In the rows, 128 means zero.
Where one turn sends some rows of the set: a few examples, then the rows asked:
vem: [127 176 123 116 127 113 119 109  84 102 135 137 157 137  84 140 139 133
 108 117 141 143 137 188 116 124 124 103 153 136 124]
nem: [157 134  96 133 147 131  94 119 143 104 117 131 119 124  72 127 108 116
 114 122 142 128  79 156 134 130 149 109 157 119 130]
Pobo: [ 76 129  99  99 103 134 129 113 124 148 113 148 110 101 143 114  98 121
 137 109 138 146 193 128 142  94 127 135 112 104  99]
sos: [153 171 113 113 144 142 138 112 104 101 124 158 139 132 123 119 142 130
 124 129 148 156  89 157  92 142 118  77 149 147 111]
Lopam: [122 107 155 133 115 124 141 131 133 153 121 134 121 133 122  95 155 107
 115 133 149 116 140  91  82 131 131 153 115 173 163]
kos: [119 116  90 117 111 159 130 130 130 132 141 165 117  86 144 137  86 122
 141 135  99 122 141 135 170 146 156 163  98 101 139]
tosal: [119 119 171 120 126 142 163 148 155 151 118  90 129 143 154 110 158 134
 122 156 148 136 157  91 147 121 100  90 104 135 124]
lin: [ 62 143  89  99  99 162 143 117 123 123 126 156 118 109 150 116 118 133
 123 145 153 169 168 141 141 102 119 107 150 128  99]
Sefen: [113 168  64 124 134 126 136 123 132 105 162 140 158 124 160 144  96 124
 160 142 141 126 103 123 125 122  85  92 136 116 151]
Liv: [145 110 178 118 135 179 131 129 139 140 127 103 131 124 123  93 152 123
 102 150 112 138 152 130 179 104 139 151 131 108 141]
posop: [149 169 100 104 142 118 130 132 121  98 159 155 173 124  89 148 149 131
 117 151 137 134 106 143  95 131 134 109 127 118 142]
piv: [159 107 168 133 113 147 130 122 133 139 131  86 107 133 146 117 137 143
 105 158 123 131 142 128 195 119 106 132 139 143 153]
fila: [126 116 153 145 121 153 153 151 155 137 146  84 134 168 153 123 128 103
 105 164 116 108 146 135 136 115  85 115 119 115 179]
kapuz: [158 123 166 155 146 162 149 142 136 131 119  95 143 158 159 113 130 100
 132 132  90 124 142 121 136 135 111 126 109  91 174]
las: [ 74 163  94 103 102 158 140 109 121 127 142 150 127 120 145 111 132 131
 133 142 165 172 130 154 137 114 116  91 157 136  91]
Suvud: [100 122  80 128 138 158 140 121 129 124 113 143 110 121 187 123  74  98
 160  99 103 112 134 137 119 126  92 112 104 105 124]
rinek: [114 155 112 156 147 128 124 134 140 116 116 122 121 143  91 144 123  85
 112 112 153 141 108 163  75 136 134  95 141  92 117]
Dapab: [133 150 110 125 146  94 118 123 145 123 106 132 130 132  81 136 142 132
 134 111 171 137 130 131 122 152 172  96 135 110  98]
gapo: [121  90 142 138 122 118 116 115 123 133 128 106 125 145 122 113 161 100
 113 115 118  96 137 116  87 111 100 163 130 164 160]
Sur: [126  95 165 141 137 134 133 118 116 138 121 119 114 123 127 103 153 118
 122 114 131  89 122 120 117 147 129 154 126 194 148]
mis: [134 134 173 115 164 142 150 127 147 143 106  95 137 148 151  76 131 124
 132 125 146 124 176 103 145  91 106 102 122 116 139]
zazot: [101 158  94 135  84 134 124 129  94 115 153 138 160 115 119 164 125 141
 139 136 113 151 125 160 178 158 135 128 134 118 136]
dok: [138  79 138 147 136 118 129 174 101 133 143 144  89 116 121 109 112 115
 107 100 114  99 123 155 147 145 124 142  93 104 109]
lovoz: [105 143  60 125 142 138 141 123 130  96 139 143 139 120 184 145  85 126
 159 131 125 120 132 119 125 119  80  97 135 116 148]
Mup: [146  86 108 133 141  86 125 160 124 134 140 138  90 144 146  98 117 107
 121 100 131 104 143 127 103 113  93 128  99  84 113]
pak: [133  87 128 117 118 112 134 168 125 151 129 167  79 127 119  64 112 119
 100 118 154 127 146 133 129 117 134 125 102 111 104]
Lalu: [ 99 136  91 135  95 152 137 139 100 109 142 151 143  99 140 169 110 141
 137 143 100 146 142 144 179 162 142 140 124 116 143]

gapo moves to Lopam
dok moves to Mup
Now these:
kos moves to Suvud
Sefen moves to las
posop moves to sos
kapuz moves to mis
Lalu moves to lovoz
Dapab moves to nem
fila moves to tosal

